Rotation paths and how fast each direction turns (deg/step)
Each turn is a multiple of 5 degrees from 10 to 175, or 0.
Rotation 1:
|  15 | -14 |   1 |   0 |  -5 |   4 |   8 |   5 |  -5 |  18 |  -2 |  11 |  -2 |
|  17 | -10 |  -4 |  -2 |  -3 |   0 |  11 |   1 |   0 |  19 |  -5 |   6 |   6 |
|  10 | -13 |  -5 |   6 |  -3 |   0 |  14 |   1 |   5 |  17 |  -1 |   6 |  15 |
|   2 | -18 |  -6 |  12 |  -4 |   2 |  15 |   1 |   1 |  10 |   3 |   8 |   9 |
|   5 | -20 |  -3 |  12 |  -3 |   3 |  12 |   3 |  -8 |  10 |   1 |  10 |  -3 |
|  15 | -18 |  -3 |   4 |  -1 |   3 |  12 |   1 |  -6 |  14 |  -4 |   7 |  -8 |
|  16 | -15 |  -4 |  -1 |  -1 |  -4 |  16 |  -2 |   2 |  16 |  -6 |   2 |  -2 |
|  11 | -13 |  -6 |   4 |  -2 |  -2 |  21 |  -3 |   9 |  12 |  -1 |   0 |   7 |
|   1 | -17 |  -5 |  10 |  -5 |   2 |  21 |   1 |   6 |   8 |   4 |   3 |   4 |
|   2 | -20 |  -4 |   7 |  -7 |   5 |  18 |   5 |   0 |   7 |   4 |   7 |  -6 |
|  11 | -17 |   0 |   1 |  -6 |   4 |  17 |   5 |  -2 |  10 |   0 |   7 | -13 |
|  16 | -10 |   1 |  -6 |  -6 |   2 |  19 |   4 |   6 |  14 |  -2 |   4 |  -4 |
| 11 | -8 | -3 | -2 | -8 |  0 | 21 |  4 | 12 | 12 |  2 |  2 |  7 |
Speeds:
|  7 |  0 | -3 |  4 | -1 | -8 | -2 | -1 |  5 | -4 |  4 |  7 | -2 | -> 0
| -9 | -4 | -2 |  8 | -2 |  3 |  0 |  2 | -1 | -5 |  6 |  3 |  1 | -> 70
Rotation 2:
|   1 |   1 |  -6 |  -5 | -12 |  -5 |   9 |  -4 |  -5 |   4 |   2 | -22 | -15 |
|   6 |  14 |  -3 |  12 |  -4 |  -1 |  -2 |   2 | -15 |  -6 |   7 |   6 | -17 |
|  10 | -16 |  -5 |  -5 | -10 |   2 |   3 |   1 |  -5 |   8 |  14 |  10 | -12 |
|   9 |   5 |   0 | -10 |   3 | -10 | -10 |   9 |  -6 |  -4 |  21 |  -9 |   1 |
|   8 |  -4 | -16 |   2 |   6 |   0 |   6 |  14 | -15 |   8 |  -3 | -12 |  -3 |
|  12 |  11 | -14 |   2 |  -8 | -14 |   5 | -13 |  -6 |   4 |   5 |   0 |  -2 |
|   3 |  -3 |  -5 |   2 |  -4 |   0 | -18 |  -5 |  -7 |  12 |   1 |  -5 | -20 |
|  -3 |   4 |  -5 |  -7 | -16 |   9 |   2 |   1 | -18 |  -1 |  17 |  -4 |  -3 |
|   8 |  -1 |  -1 |  -1 |  -4 | -12 |  10 |  12 |   1 |  -4 |   8 |  -9 | -20 |
|  19 |   2 |  -5 |   7 |   6 |  -4 |  -1 |   5 | -18 |   0 |  10 |  11 |  -1 |
|  10 | -10 | -16 | -12 |  -6 |  -8 |  -3 |   0 |   2 |  16 |  10 |  -4 |  -1 |
|   4 |  11 |  -4 |  -1 |   2 |  -5 | -10 |  -2 | -15 |   1 |   5 | -21 |   1 |
|  -1 |   3 | -19 |   7 | -11 |   3 |  10 |   4 | -12 |   6 |  -4 |  -4 | -15 |
Speeds:
| -6 |  2 |  4 |  2 | -8 |  5 |  0 | -4 | -1 | -3 |  1 |  0 | -9 | -> 60
|  2 |  4 |  6 |  1 |  5 | -6 | -7 |  0 |  4 | -2 |  0 | -5 | -6 | -> 140
Rotation 3:
|   0 |  -2 | -20 |   7 |  -4 |  13 | -11 |  19 | -11 |   0 |   0 |   2 |   0 |
| -13 |  -8 |  -3 |  -3 |   2 |   2 | -19 | -11 |   2 |  20 |  -5 |   0 |  10 |
|  22 |   7 | -12 |   8 |  -9 |   3 |   2 |  -8 |   8 |  11 |   0 |   2 |  14 |
|  -1 |   7 |  -1 |   6 |  -6 |   3 |  -9 | -15 |   3 |  -9 | -13 | -24 |   0 |
|   9 |  10 |  -6 |   0 |   2 |  25 |  -8 |   8 | -10 |   1 |  -5 |   3 | -12 |
|  -9 | -14 | -14 |   1 |  -6 |  -4 | -22 |   7 |  -1 |  10 |  -3 |  -5 |  -7 |
| -4 |  1 | -8 | 13 | -2 | 13 |  0 | -9 |  6 | 19 | -3 | 13 | 15 |
|  12 |   5 |  -4 |  -7 | -18 |  -4 |  -5 | -11 |   6 |   4 | -14 | -15 |  10 |
|   3 |  17 |  -7 |  12 |   4 |  19 |  -6 |  -2 |  -7 | -10 |   3 | -15 |   4 |
|   5 |  -4 |   0 |  -9 |   2 |   9 | -25 |   1 |  -5 |   6 | -10 |  -1 | -16 |
|  -4 |  -2 | -23 |  19 |  -4 |   2 |  -5 |   4 |   5 |  15 |   4 |   7 |  -5 |
|  -8 |  -7 |   0 |   0 | -13 |   7 |  -1 | -13 |   9 |   9 | -21 |  -4 |  13 |
|  12 |  20 | -11 |  -3 | -13 |  10 |   3 |   2 |  -4 |   4 |   3 | -10 |  12 |
Speeds:
|  2 |  3 |  7 |  1 | -7 |  5 |  5 |  0 |  5 | -2 |  1 | -8 |  1 | -> 80
| 10 |  2 | -1 | -8 | -5 | -3 |  1 |  3 | -1 |  5 |  0 |  3 | -4 | -> 145
|  1 |  3 |  3 |  9 | -5 | -7 |  0 | -5 |  2 |  2 | -4 |  6 | -1 | -> 85
Rotation 4:
|   6 |   9 |  -1 |   0 |  12 |   5 |  -7 |  -9 |  -2 |  21 |   4 | -20 |   6 |
|  14 |  -1 |  -8 |  -3 |   1 |   8 |  -3 |  10 |  -1 |   9 |   5 |   8 | -24 |
|  9 | 12 |  2 | 11 |  9 | -2 | 11 | 10 | -9 | 12 | -3 | 10 | 17 |
|   4 |  11 |  -9 |   9 |  -3 |  11 | -17 |   3 |  14 |   3 | -15 |  -7 |  -3 |
|   4 |  10 |   6 |  13 |   0 | -11 |   3 | -14 |  -8 |   6 |  -5 |  14 | -17 |
|  11 |   0 | -15 |  10 |   1 |  -2 |  -3 |  -7 | -12 |   9 |  -1 | -17 |  11 |
|  23 |   3 |   0 | -11 |   2 |  -8 | -12 |   3 |   9 |   9 |   0 |   3 | -14 |
|   2 |  10 |   5 |   9 |  24 |   4 |   2 |   8 | -19 |   7 |  -1 |   5 |   0 |
|   7 |   7 | -21 |   7 |   7 |  11 |   4 |   1 |  19 |  10 |  -3 |  -2 |   1 |
|   8 |  10 |  18 |  11 | -13 |   1 |   2 |   0 |  -2 |  19 |  -6 |   8 | -11 |
|   9 |   8 | -20 |  12 |  -4 |  -1 |  -8 |   1 | -18 |  -4 | -11 |   1 |   6 |
|  17 |   4 |   3 |   5 |   8 | -17 | -10 | -11 |  18 |   7 |  -3 |  -4 |  -2 |
|   3 |   5 |   4 |  -1 |  13 |   9 |  -3 |  -5 | -20 |  11 |  -2 | -10 | -16 |
Speeds:
|  0 | -4 | -6 |  4 | -2 |  0 | -8 |  2 |  8 | -1 |  7 |  1 | -2 | -> 145
|  2 |  6 | -2 | -7 | -1 | -5 |  3 | -5 |  5 |  1 |  3 |  9 |  1 | -> 155
|  4 | -5 |  0 | -7 |  7 | -5 | -3 | -4 | -4 |  0 |  5 | -5 | -2 | -> 60
Rotation 5:
| -17 | -13 |  -7 |   1 |   9 |   6 |  -3 |   6 |  -7 |   0 |   0 |   1 |  18 |
|  -4 |   5 |  -5 | -11 |   4 |  -6 |  -6 |  -3 | -19 | -16 | -10 |   1 |   9 |
|  -1 |   1 | -13 |   6 |  -9 |  -6 |   8 |  -2 |  -9 |  -5 | -19 |  -3 | -10 |
|   5 |   4 | -10 |   1 |  -3 |   0 |  29 |  -1 |   3 |  -4 |   2 |   1 |   7 |
|  10 | -15 |  -2 |  -3 |  16 | -10 |  13 |  -7 |   4 |   1 |   6 |  -2 |   1 |
|  -3 | -21 |  -8 |   2 |  14 |  11 |  -3 |   0 |  -8 |   6 |  -2 |   7 |   1 |
|   1 |   1 |  -1 | -14 |   4 |   9 |  -4 |   1 | -11 |  -2 | -15 |   8 |  17 |
|  -7 |   1 |  -2 |   0 |  -5 | -16 |   2 |   2 |  -5 |   0 | -25 |  -4 |   4 |
| -12 |   2 | -13 |  13 |  -2 |  -6 |  19 |   6 |  -4 | -11 |   0 |  -2 |   5 |
|  14 |  -2 | -11 |  -3 |  10 |  -9 |  11 |  -6 |  -7 | -16 |  10 |   0 |  -2 |
|  13 | -18 | -14 |   1 |   3 |   7 |   4 |  -8 |  -3 |   8 |  -6 |   1 |  -9 |
|   1 |  -7 |  -1 | -10 |   1 |  15 |  11 |  -5 |   0 |  10 |  -7 |   7 |  18 |
| -11 |  -7 |  10 | -11 |  10 | -15 |   3 |  -3 |  -3 |   3 | -14 |  -1 |  11 |
Speeds:
|  2 |  2 | -1 |  9 | -1 | -2 | -6 |  2 |  0 | -6 | -3 | -6 |  8 | -> 55
|  0 | -8 | -5 | -8 |  0 |  4 | -6 |  0 |  4 |  1 |  2 | -5 |  4 | -> 65
|  3 |  7 |  2 | -7 |  1 |  2 |  3 |  0 |  0 | -5 |  5 |  3 |  9 | -> 135
Rotation 6:
|  -5 | -21 |   0 |   2 |  10 |  -3 |   8 |  -3 | -12 | -18 |   5 |  -9 |   9 |
|   2 |  -5 |   1 |  -8 |  -6 | -13 |  -8 | -10 |   8 | -17 | -15 |  -9 |   6 |
|  -2 |  -3 |   1 |  14 |  11 |   0 |  10 | -12 |   7 | -16 |  -1 | -11 | -11 |
| -12 |  -2 |   1 |  -4 |  -6 | -17 |   2 |   3 |  16 | -18 |   0 |   7 |  -5 |
|   2 | -13 |  -3 |  25 |  -8 | -11 |   3 |  -6 |  -4 |  -9 |   7 |   1 |  -6 |
|  -9 | -18 |  -1 |  -8 |   4 | -13 |   2 |   3 |  -5 | -17 |   0 |   3 |  13 |
|  10 | -12 |  -4 |   5 |  -8 |  -7 |  -7 | -14 |  -2 | -12 | -10 | -15 |   1 |
|  -9 |  -7 |   0 |  -2 |  16 |   2 |  13 |  -7 |   8 | -22 |  -3 |  -9 |   2 |
|  -2 |   3 |   1 |   1 | -14 | -16 |  -3 |  -8 |  15 | -15 |  -3 |  -2 | -13 |
|  -7 | -10 |   1 |  22 |   3 |  -7 |  12 |   1 |   0 | -16 |  10 |   4 |  -2 |
|  -4 | -16 |  -1 |  -7 |  -9 | -24 |  -8 |   2 |  -2 | -11 |  -3 |   7 |   4 |
|   5 | -19 |  -5 |  14 |   2 |   1 |   1 |  -8 |  -7 | -14 |  -6 | -14 |   4 |
|  -8 |  -9 |  -3 | -17 |   9 |  -7 |   2 | -11 |  10 | -18 |  -5 |  -6 |   6 |
Speeds:
| -3 |  0 | -8 | -1 | -2 |  5 |  1 | -1 | 10 |  0 |  5 | -1 | -4 | -> 70
| -2 |  9 |  8 |  3 |  2 | -3 |  3 |  0 |  5 | -2 | -2 |  2 | -7 | -> 65
Rotation 7:
| -11 |  -1 |   3 |   2 |  -8 | -16 |   9 |  13 |  -3 |  13 |   8 |   2 | -10 |
|  8 |  1 |  4 |  1 | -5 | -7 | 14 | 15 | -5 | -3 |  9 | 18 | -2 |
|   6 |  11 |  -5 |  -2 |   3 |  11 |  20 |   5 | -18 |  -2 |   4 |   4 |   2 |
|  -6 |  13 |  -4 | -11 | -14 |   5 |  12 |   3 | -10 |  10 |  -3 | -10 |  -8 |
|   2 |   4 |   4 |  -6 | -14 |   0 |   5 |  11 |   4 |  14 |  -7 |  10 | -15 |
|   0 |  -2 |   1 |   9 |   9 |   2 |  15 |   9 |  -3 |  13 |  -4 |  17 | -10 |
|  -6 |  -1 |  -8 |   3 |   8 | -11 |  20 |   7 | -11 |   5 |   8 |  -4 |  -5 |
|   7 |   5 |   0 |  -8 | -15 | -11 |   7 |  15 | -12 |   3 |  13 |   0 |  -3 |
|   7 |  12 |   7 |  -4 |  -9 |  12 |   9 |  10 | -10 |   2 |   3 |  16 |  -1 |
| -10 |  10 |  -5 |  -2 |  -2 |  12 |  21 |   2 |  -4 |   7 | -10 |   2 |  -8 |
|   1 |   0 |  -9 |  -5 |  -4 | -10 |  13 |   7 |   0 |  14 |  -9 |  -5 | -18 |
|   7 |  -3 |   5 |   2 |   2 |  -7 |   3 |  15 |  -8 |  18 |   6 |  11 | -11 |
|  -9 |   3 |   6 |   8 |   3 |   0 |  16 |  11 | -12 |   3 |  13 |  12 |   3 |
Speeds:
|  6 |  0 |  3 |  4 |  7 |  8 | -2 | -1 | -5 |  2 |  0 |  7 |  2 | -> 110
|  0 | -2 | -4 |  2 |  4 |  1 |  9 | -1 |  6 | -8 | -4 |  5 |  0 | -> 95
|  3 |  2 | 10 | -2 |  3 | -6 |  3 | -7 |  1 |  0 | -4 | -2 |  4 | -> 0
Rotation 8:
|  -6 |  -6 |  -1 |  -2 |   2 |   9 |  15 |   2 |  -3 | -17 |   5 | -14 | -13 |
|   6 |   8 |   3 |  -2 | -14 |  13 |  -4 |  -5 | -15 |   0 |   3 | -12 | -15 |
|   2 |   6 |  -7 | -16 |   6 |  12 |  12 | -16 |  -3 |  -2 |   9 | -11 |   0 |
|   6 |   0 | -10 |   4 |  -7 |   9 |  21 |   7 |  -4 |   3 |   4 | -14 |  -6 |
|   2 |   4 |  -6 | -18 | -17 |   6 |   7 |  -5 |  -4 |   6 |   2 |   1 | -17 |
|  -4 |   0 |  -4 | -13 |   0 |   3 |  17 |  -1 |  -1 | -19 |   9 |  -7 |  -9 |
|   1 |   2 |   8 |   5 | -13 |  17 |   6 |   2 |  -9 |  -6 |   3 | -12 | -16 |
|  -1 |   5 |  -6 | -15 |   1 |  12 |   2 | -19 |  -8 |   1 |   2 | -12 | -10 |
|  10 |   7 | -10 |   0 |   1 |   8 |  20 |   2 |  -7 |  -4 |  10 | -14 |   1 |
|   2 |   1 |  -3 |  -7 | -17 |  14 |  15 |  -1 |   0 |  14 |   1 |  -3 | -12 |
|  -4 |  -2 | -12 | -19 |  -4 |  -3 |  13 |  -3 |  -4 | -11 |   1 |  -6 | -13 |
|   4 |   6 |   7 |   0 | -12 |  10 |  12 |   6 |  -7 | -16 |  11 |  -6 | -10 |
|  -6 |  -1 |   4 |  -8 |  -3 |  20 |   2 | -15 |  -6 |   1 |   0 | -11 | -16 |
Speeds:
|  7 | -1 |  4 |  0 |  6 |  1 |  5 | -1 | -5 | -1 | -6 |  7 | -4 | -> 0
| -5 | -3 |  4 | -3 | -4 | -3 | -1 |  4 |  2 | -9 |  0 |  4 | -7 | -> 65
Rotation 9:
|   6 |  -6 |   6 |   1 |   7 |   7 |  -7 |   7 |   1 |  -5 |   6 | -24 |   2 |
|   1 | -16 |   5 |  -6 |   9 |  12 |   3 |   8 | -13 |  -5 |   0 | -10 |  -4 |
|   1 | -10 |   8 |   2 |   2 |  18 | -13 |   6 |   4 |  -6 |  -3 | -13 |  -4 |
|   7 |  -5 |   4 |  -5 |  11 |   5 |  -2 |   9 |  -6 |  -7 |   6 | -21 |   2 |
|   0 | -16 |   6 |  -5 |   7 |  15 |  -5 |   9 | -11 |  -6 |  -5 |  -5 |  -6 |
|   5 |  -3 |   7 |   1 |   6 |  12 | -15 |   9 |   5 |  -7 |  -1 | -18 |   0 |
|   6 |  -7 |   2 |  -8 |  11 |   5 |   1 |  12 | -14 |  -7 |   1 | -13 |   0 |
|   0 | -10 |   7 |  -1 |   4 |  17 | -12 |   9 |  -4 |  -7 |  -8 |  -3 |  -6 |
|   9 |   1 |   4 |  -1 |   9 |   3 | -12 |  12 |  -2 |  -8 |   2 | -20 |   2 |
|   5 | -11 |   4 |  -6 |   9 |   8 |  -4 |  14 | -17 |  -6 |  -4 |  -6 |  -4 |
|   3 |  -5 |   8 |   1 |   2 |  14 | -20 |  12 |   0 |  -6 |  -7 |  -8 |  -4 |
|  11 |  -2 |   4 |  -5 |   9 |  -2 |  -8 |  13 | -11 |  -5 |   2 | -15 |   2 |
|   6 | -12 |   5 |  -4 |   4 |  11 | -10 |  12 | -13 |  -6 |  -8 |   0 |  -8 |
Speeds:
|  -1 |  -5 |  -2 |  -5 |   2 |  -1 |   8 |   1 | -11 |   0 |  -1 |   5 |  -2 | -> 135
